128 stands for zero in the data rows.
Here are some points, one per row:
"150 103 108 110 150 143 141 109 157 108 189 155 132 145 106 107 175 086 131 110 179 113 161 191
 235 136 167 153 150 111 101 057 100 132 160 104 157 103 104 142 087 198 155 174 081 157 092 067
 074 194 108 126 140 116 102 094"
"106 144 133 084 104 067 132 187 139 166 154 112 115 091 140 095 148 084 215 202 101 070 102 089
 075 163 126 150 148 080 173 168 092 066 132 080 214 083 088 125 106 136 110 207 175 065 235 081
 128 146 144 108 097 066 154 147"
"172 201 141 130 099 126 187 084 194 110 023 123 143 188 186 152 122 127 197 145 118 064 138 101
 133 172 179 089 139 100 093 159 029 180 172 142 087 083 149 083 094 145 163 089 105 158 166 129
 104 177 072 125 142 153 122 086"
"087 095 089 025 127 171 163 225 247 153 129 182 133 087 105 118 150 136 050 140 104 153 146 059
 102 109 133 200 139 176 138 163 141 136 243 156 161 147 154 134 122 110 114 130 118 126 118 052
 130 171 100 212 152 151 139 126"
"070 113 198 098 147 069 133 079 101 068 175 134 124 198 134 194 138 089 151 208 111 148 099 186
 123 090 070 207 101 141 128 130 093 170 126 170 142 098 194 140 161 149 122 110 107 112 167 126
 175 066 172 147 150 178 143 095"
"114 153 157 202 142 178 143 203 144 140 127 084 094 119 120 133 159 215 108 143 251 095 159 097
 141 170 143 135 140 153 133 162 117 205 126 153 127 118 081 019 085 158 170 128 110 075 185 178
 118 104 195 115 152 197 219 115"
"183 209 150 165 119 115 168 133 072 050 150 138 184 108 068 157 176 127 133 042 115 071 131 119
 083 173 092 131 204 137 169 140 211 169 155 162 149 071 171 126 163 187 158 138 155 159 140 136
 093 136 122 120 158 126 113 121"
"137 207 170 180 198 166 186 104 159 136 153 145 164 055 172 078 089 116 138 153 152 122 147 160
 082 057 140 182 136 154 103 160 103 140 067 142 105 151 103 212 189 091 139 165 127 139 074 122
 172 128 061 097 156 123 175 139"
"094 128 131 164 127 104 171 120 102 157 148 205 161 123 176 124 119 147 112 091 117 180 166 164
 061 100 223 130 107 100 105 105 151 063 182 152 000 110 138 116 063 137 142 079 197 091 156 089
 096 133 170 135 016 122 162 092"
"131 055 112 124 142 181 086 096 107 108 102 050 117 095 106 088 126 081 152 120 118 142 059 088
 175 072 094 134 129 080 168 220 069 104 115 118 035 177 177 108 103 187 125 163 171 122 135 146
 075 209 106 121 126 132 080 118"
"130 143 113 113 178 201 154 087 137 149 169 064 201 179 082 088 131 174 131 076 125 155 126 162
 087 113 184 155 137 123 163 114 073 083 086 139 221 148 139 035 055 112 130 047 168 085 130 037
 141 172 112 115 189 176 070 145"
"099 109 142 121 071 137 151 094 147 210 174 131 160 123 073 203 054 122 141 061 100 169 123 101
 183 099 154 112 101 150 178 019 152 134 104 151 142 149 136 205 148 153 124 174 097 117 175 143
 172 143 036 076 168 133 167 097"
"159 118 062 187 147 154 104 144 135 100 212 077 020 106 142 163 125 081 204 182 067 158 152 087
 174 106 153 110 148 202 125 155 143 122 094 071 064 062 153 147 120 137 136 083 114 116 087 085
 161 143 135 088 192 162 119 109"
"054 139 134 185 075 130 086 172 087 146 135 120 100 121 144 088 115 188 139 096 104 097 062 153
 113 200 138 094 114 123 102 121 063 200 150 128 115 201 167 240 185 060 190 099 152 114 118 074
 128 087 124 160 053 115 111 206"
"121 153 048 075 152 147 122 173 090 096 087 141 066 120 104 087 117 119 176 048 109 148 183 133
 130 101 167 062 066 085 178 125 140 183 100 076 117 144 135 107 160 062 106 134 194 133 116 150
 170 130 162 168 141 145 135 020"
"175 107 103 110 125 128 089 155 134 077 152 130 156 096 126 208 156 154 168 125 115 085 139 173
 168 034 156 154 134 116 123 094 174 137 099 140 143 130 202 070 153 062 112 097 096 156 120 203
 125 104 135 058 048 101 160 218"
"066 078 124 098 176 083 151 084 117 067 120 127 108 089 067 148 031 179 102 146 191 105 188 078
 142 143 110 089 174 100 094 103 127 090 112 114 191 108 193 185 117 144 130 137 173 225 149 152
 127 051 118 201 074 084 121 131"
"098 090 114 194 187 119 088 094 095 064 069 108 087 145 211 161 161 131 065 122 112 087 134 073
 116 143 109 125 090 078 162 094 155 099 198 112 165 125 148 151 144 207 092 171 094 104 091 124
 216 178 118 104 107 163 157 168"
"109 147 071 128 135 066 119 152 084 190 061 120 129 068 125 183 142 057 117 151 162 106 180 138
 106 148 146 158 026 122 135 151 124 094 056 124 134 209 106 087 107 125 203 142 113 187 101 083
 122 095 057 127 129 153 132 140"
"167 101 169 123 144 119 130 126 170 123 016 079 118 202 131 109 189 133 132 060 118 203 183 135
 134 162 110 108 129 197 126 206 207 115 112 107 177 155 166 164 132 098 210 151 151 090 179 092
 128 138 143 085 099 092 105 120"
"125 128 119 137 073 136 119 147 190 158 135 208 078 107 145 187 140 159 103 076 088 161 036 156
 091 116 103 168 168 100 109 135 115 137 047 096 107 152 083 081 131 198 155 120 099 176 164 096
 225 115 179 161 185 078 093 126"
"128 132 185 096 059 204 117 119 078 123 186 105 078 124 136 177 112 115 071 142 129 181 158 150
 165 165 112 092 155 092 075 192 169 121 162 067 114 150 060 121 134 093 108 113 184 192 184 123
 141 161 069 110 139 179 115 133"
"169 091 150 099 142 140 147 187 099 086 126 207 126 217 148 090 058 091 145 133 056 131 191 073
 168 146 072 129 123 110 143 098 116 193 131 100 120 190 128 172 057 155 126 092 134 139 138 138
 101 087 150 037 131 083 116 194"
"115 108 096 151 132 149 162 065 145 095 105 161 123 092 067 116 035 066 112 168 091 170 060 214
 087 124 124 075 116 133 042 132 181 176 138 144 185 082 106 130 098 139 177 141 074 114 087 129
 101 137 172 066 115 170 164 170"
"130 171 094 109 112 055 150 084 105 131 124 127 093 121 148 118 139 190 182 186 174 102 146 186
 125 108 024 130 110 114 136 094 199 111 128 143 097 148 142 154 089 062 115 103 086 083 147 139
 145 188 107 125 179 093 042 171"
"177 118 160 177 191 171 059 146 085 195 107 215 170 135 082 150 141 142 102 176 172 159 064 137
 103 121 125 131 141 053 124 117 136 107 153 001 122 154 163 127 159 106 102 036 082 105 122 126
 108 127 148 156 165 097 109 060"
"179 085 113 090 156 075 198 103 142 198 194 084 102 210 155 075 203 170 083 112 166 166 051 070
 095 076 126 093 133 079 107 131 182 153 062 152 131 121 087 155 171 142 132 082 096 142 144 174
 104 131 109 166 116 180 203 128"
"061 138 078 193 078 129 155 157 062 104 142 126 208 190 129 155 189 168 166 162 141 124 089 080
 169 065 144 100 158 103 076 178 141 102 115 215 117 151 093 132 120 136 080 215 106 158 099 121
 109 082 131 154 158 084 161 132"
"116 134 105 218 174 132 087 116 186 138 129 167 121 089 123 103 204 131 163 091 165 189 099 160
 148 150 131 135 068 153 111 125 130 113 142 176 165 121 109 177 058 121 001 135 187 182 189 173
 089 048 061 129 115 147 084 102"
"122 092 147 093 155 108 165 169 099 162 116 099 115 193 094 211 125 116 175 082 144 086 141 140
 061 156 109 156 055 176 100 105 031 079 159 118 106 141 088 168 157 106 076 119 132 176 111 182
 081 212 196 145 099 095 127 194"
"133 125 143 155 116 088 041 053 178 179 165 166 096 166 071 102 066 145 106 176 090 011 170 119
 161 108 119 175 109 122 151 168 212 162 126 151 148 188 098 109 145 096 117 160 133 123 071 126
 089 167 204 125 093 085 112 097"
"105 122 108 081 087 130 063 090 085 084 126 093 205 073 151 105 181 101 022 094 094 063 144 161
 151 226 180 083 118 135 152 176 121 130 131 127 068 107 134 159 089 139 128 079 091 119 155 213
 166 110 112 140 165 069 143 176"
"183 105 119 141 130 061 140 183 161 123 089 062 145 099 117 133 126 078 061 194 130 174 131 157
 148 158 169 093 212 081 140 078 121 134 121 189 101 179 151 140 138 112 112 161 190 099 070 187
 163 167 167 088 145 120 080 090"
"110 084 087 107 073 140 076 111 123 220 068 145 126 123 194 118 101 083 132 122 199 156 174 119
 108 124 088 150 212 188 126 141 095 155 110 129 188 116 106 118 170 179 082 094 153 067 062 090
 120 145 177 110 121 149 171 110"
"189 171 179 097 138 182 210 081 060 126 084 096 086 099 154 155 181 080 108 153 060 130 094 111
 179 131 182 160 132 176 173 140 121 155 146 107 165 101 065 141 144 092 124 168 097 073 115 128
 095 090 142 141 118 064 043 145"
"108 120 147 108 105 141 034 165 155 087 142 096 153 166 204 152 058 166 147 167 123 154 155 201
 047 087 136 066 111 139 199 080 134 119 117 096 132 121 122 063 162 196 136 152 115 103 099 144
 051 134 121 208 177 075 149 133"
"125 169 163 137 109 148 165 141 198 086 149 026 142 100 177 081 104 113 169 114 117 113 115 085
 165 181 082 198 101 123 027 120 123 114 096 105 125 118 125 079 112 151 115 093 056 073 074 170
 143 076 096 168 053 126 110 067"
"118 176 139 138 081 136 127 145 125 123 158 130 104 095 155 071 076 043 070 088 134 119 150 081
 153 097 096 117 123 149 119 047 107 037 120 163 139 103 166 163 136 035 210 136 119 195 158 128
 121 102 193 147 200 160 140 097"
"190 099 173 067 096 150 085 092 188 134 113 172 164 142 097 143 163 190 185 081 166 065 100 115
 064 149 132 089 157 125 165 112 132 089 132 125 066 047 064 157 110 102 159 136 147 093 049 090
 144 040 103 146 125 203 161 129"
"153 167 180 123 114 136 075 137 073 143 116 137 191 082 067 070 146 206 086 188 062 214 116 115
 159 131 051 100 078 153 152 104 135 121 140 180 094 045 141 067 142 123 088 137 150 218 119 114
 185 141 142 103 081 114 184 136"
"093 120 093 115 182 033 167 136 091 133 127 199 107 167 117 049 078 152 098 120 179 111 088 134
 141 138 150 130 158 215 123 128 084 118 182 121 111 140 113 039 231 109 074 155 122 087 156 189
 110 083 079 133 080 190 056 170"
These points spread out most along one direction. Take the direction at right angles to it along which they spread out most. Go by this last direction. For each point below, how far along it does it lie, from 0 to 99? 50 is the average, and the first point above lies past it. One standard deviation of the points above along it is 16.
"066 078 124 098 176 083 151 084 117 067 120 127 108 089 067 148 031 179 102 146 191 105 188 078
 142 143 110 089 174 100 094 103 127 090 112 114 191 108 193 185 117 144 130 137 173 225 149 152
 127 051 118 201 074 084 121 131" 36
"130 171 094 109 112 055 150 084 105 131 124 127 093 121 148 118 139 190 182 186 174 102 146 186
 125 108 024 130 110 114 136 094 199 111 128 143 097 148 142 154 089 062 115 103 086 083 147 139
 145 188 107 125 179 093 042 171" 57
"172 201 141 130 099 126 187 084 194 110 023 123 143 188 186 152 122 127 197 145 118 064 138 101
 133 172 179 089 139 100 093 159 029 180 172 142 087 083 149 083 094 145 163 089 105 158 166 129
 104 177 072 125 142 153 122 086" 58
"114 153 157 202 142 178 143 203 144 140 127 084 094 119 120 133 159 215 108 143 251 095 159 097
 141 170 143 135 140 153 133 162 117 205 126 153 127 118 081 019 085 158 170 128 110 075 185 178
 118 104 195 115 152 197 219 115" 28
"183 209 150 165 119 115 168 133 072 050 150 138 184 108 068 157 176 127 133 042 115 071 131 119
 083 173 092 131 204 137 169 140 211 169 155 162 149 071 171 126 163 187 158 138 155 159 140 136
 093 136 122 120 158 126 113 121" 53
"070 113 198 098 147 069 133 079 101 068 175 134 124 198 134 194 138 089 151 208 111 148 099 186
 123 090 070 207 101 141 128 130 093 170 126 170 142 098 194 140 161 149 122 110 107 112 167 126
 175 066 172 147 150 178 143 095" 47
"128 132 185 096 059 204 117 119 078 123 186 105 078 124 136 177 112 115 071 142 129 181 158 150
 165 165 112 092 155 092 075 192 169 121 162 067 114 150 060 121 134 093 108 113 184 192 184 123
 141 161 069 110 139 179 115 133" 63
"125 169 163 137 109 148 165 141 198 086 149 026 142 100 177 081 104 113 169 114 117 113 115 085
 165 181 082 198 101 123 027 120 123 114 096 105 125 118 125 079 112 151 115 093 056 073 074 170
 143 076 096 168 053 126 110 067" 55
"118 176 139 138 081 136 127 145 125 123 158 130 104 095 155 071 076 043 070 088 134 119 150 081
 153 097 096 117 123 149 119 047 107 037 120 163 139 103 166 163 136 035 210 136 119 195 158 128
 121 102 193 147 200 160 140 097" 58
"153 167 180 123 114 136 075 137 073 143 116 137 191 082 067 070 146 206 086 188 062 214 116 115
 159 131 051 100 078 153 152 104 135 121 140 180 094 045 141 067 142 123 088 137 150 218 119 114
 185 141 142 103 081 114 184 136" 39
"177 118 160 177 191 171 059 146 085 195 107 215 170 135 082 150 141 142 102 176 172 159 064 137
 103 121 125 131 141 053 124 117 136 107 153 001 122 154 163 127 159 106 102 036 082 105 122 126
 108 127 148 156 165 097 109 060" 40
"099 109 142 121 071 137 151 094 147 210 174 131 160 123 073 203 054 122 141 061 100 169 123 101
 183 099 154 112 101 150 178 019 152 134 104 151 142 149 136 205 148 153 124 174 097 117 175 143
 172 143 036 076 168 133 167 097" 56
